Each path below is one point turned by a fixed rotation once a step. After each direction that follows a path, write how fast that rotation turns it, in degrees each step (0 if it stays still).
Each turn is a multiple of 5 degrees from 10 to 175, or 0.
Each row of a path follows its step; steps can be skipped.
path 1
step 0: [ -7.7  -5.9 -18.0  -5.0  20.0  -5.8  -7.5 -13.5 -23.5  11.4 -11.7   0.0
 -19.8 -21.1 -12.1  13.1   6.1  -5.6  -2.5   0.4  12.9   5.4  10.6  -1.2
  -4.6  10.0]
step 1: [  4.3   9.4 -13.3  11.3   6.3   1.5 -15.8 -26.8  -5.0  11.9 -15.1 -21.3
   3.5 -19.5   5.1   7.8  -6.7   2.3  -9.5  -5.7  -5.0   9.8  -9.3  -2.6
  -5.1  18.4]
step 2: [ -7.1 -10.2  -4.1 -11.3  19.1  -3.9 -11.1 -25.5  12.5  13.4  -9.0 -12.7
   1.6 -15.0   3.2  -3.1 -20.0  -1.8   2.7   4.8   1.5 -10.6  10.1 -23.1
   9.2   9.1]
step 3: [  1.1  -1.7 -11.5  -7.4  15.9   7.5  10.3 -19.1  -5.4  18.3 -18.2  -8.7
   6.0  -2.9  14.0  -9.3   2.9 -18.1  -3.8   1.8  14.7 -18.9  13.7   7.5
  -8.7  17.8]
step 4: [  9.8  -9.5   4.7  16.1   3.5  -4.0  -8.9 -33.0 -17.9  14.6  -6.5 -12.9
 -16.1   0.4   5.6 -15.0  -1.2  -7.4  13.0   7.8  12.1   3.6  13.0   0.5
  -7.8   3.8]
step 5: [ -8.0  -5.7  -1.6  -6.2 -16.0   1.1   7.0 -31.6 -14.9   8.6 -25.1  -1.9
  -0.6 -17.2  14.0  -1.9 -19.2  -0.5   2.8   2.9  11.9   4.3  -5.1  -0.4
   3.4  -7.1]
step 6: [-10.2  -8.9 -25.7 -11.3   0.1  -3.7  -8.2 -21.2   2.2  -0.8  -8.6  -8.3
   5.8   3.5  -4.5 -16.4 -23.1   3.7   4.8  -5.3  23.5   5.2   6.1   4.3
 -18.0   4.3]
step 7: [ -8.9  -6.3 -12.6   2.3  15.7 -30.7  -1.7  -1.8 -12.6  19.3 -22.1 -12.5
   3.2  -7.0  10.1  -9.1   4.6   7.6   6.9  -6.7  19.6   0.6   2.0   0.6
  -8.2  -3.2]
step 8: [-12.4   3.1 -13.8   3.0  20.5  -2.5  -7.8 -16.3 -23.4   5.6  -8.7  -2.0
 -17.9 -31.8 -12.7  -8.1  -3.2  -5.5  -2.4  -2.4  10.0   2.5  -5.6   6.3
  -6.5  -2.3]
step 9: [  5.4   2.2 -10.9  -0.7   2.5   2.3 -25.9 -10.9  -9.7   8.8 -17.3 -17.5
  -2.2 -23.8  10.1   5.4 -20.2  14.0  -8.9 -12.2   0.8  -1.2  -0.4  -1.1
  -6.2  17.7]
step 10: [-11.3   6.7 -11.6  -6.9  18.5  -3.1  -5.9 -18.1   2.8   8.7  -3.8 -22.4
  10.8 -19.2  -0.5  -1.5  -8.5   6.4   3.1   9.4  16.4  -9.9  20.0 -17.5
   9.7   8.2]
step 11: [ -2.4   0.0 -12.5  -7.9  20.5  -1.1   3.9 -24.0 -11.0  13.4 -19.3   0.1
  -7.4  -3.5  11.8   2.5   9.8 -13.5  -1.7  -6.7   4.6  -1.1  26.0   2.2
  -1.8  22.7]
Speeds:
[  9.0   2.8  -5.0   5.3  -2.1   3.2  -9.3  -0.5   2.1  -2.8   1.2  -4.3
   0.7   9.8   1.6  -3.7  -0.2   1.2  -2.6  -8.1  -2.3   4.3   0.9   8.0
 -11.8  10.3] => 135
[  7.1  -3.2   0.8   2.3   8.2  -2.1  -0.4   6.6   3.1   6.0   0.5  -2.5
   0.7  -7.7  -2.7  -9.0  -6.4  -5.6   0.2  -0.4  -9.7 -12.2  -9.0   2.8
  -3.0  -0.9] => 60
[ -5.1  -0.5  -5.2  -1.1  -4.3  -8.4  -0.8   9.2  -7.2  -4.8  -1.6   2.6
  -0.8  -2.7  -2.7  -7.4  -4.6   8.5   3.6  -5.4   6.8   4.1  -5.2   7.7
  -5.1 -10.2] => 40
[  6.2  -4.1  -7.3   8.8  -4.3  -2.4   5.1   2.1   2.4  -2.1  -4.6   2.3
 -10.6  -6.3  -2.3  -8.0  13.9  -0.8   0.9   1.5   2.2   1.9   0.7   1.0
   7.4   6.1] => 95
[ -5.0   8.0  -1.4   6.4   3.1   5.5  -0.6  -6.9   4.2  -5.8  11.6  -6.2
   3.3  -2.0 -10.3  -8.2   2.0  -3.0  -0.7   7.4   8.0   0.4  -3.8   0.3
  -1.4  -3.8] => 170
[  8.8   3.1   6.0   2.7 -12.3   4.4  -3.1  -1.4  -4.6   4.0  -4.1  -3.5
  -7.2  -7.3 -10.9   9.2  -1.5  -2.0  -3.2   0.6   0.6   0.4  -1.0  -1.4
  -6.6  -6.7] => 90
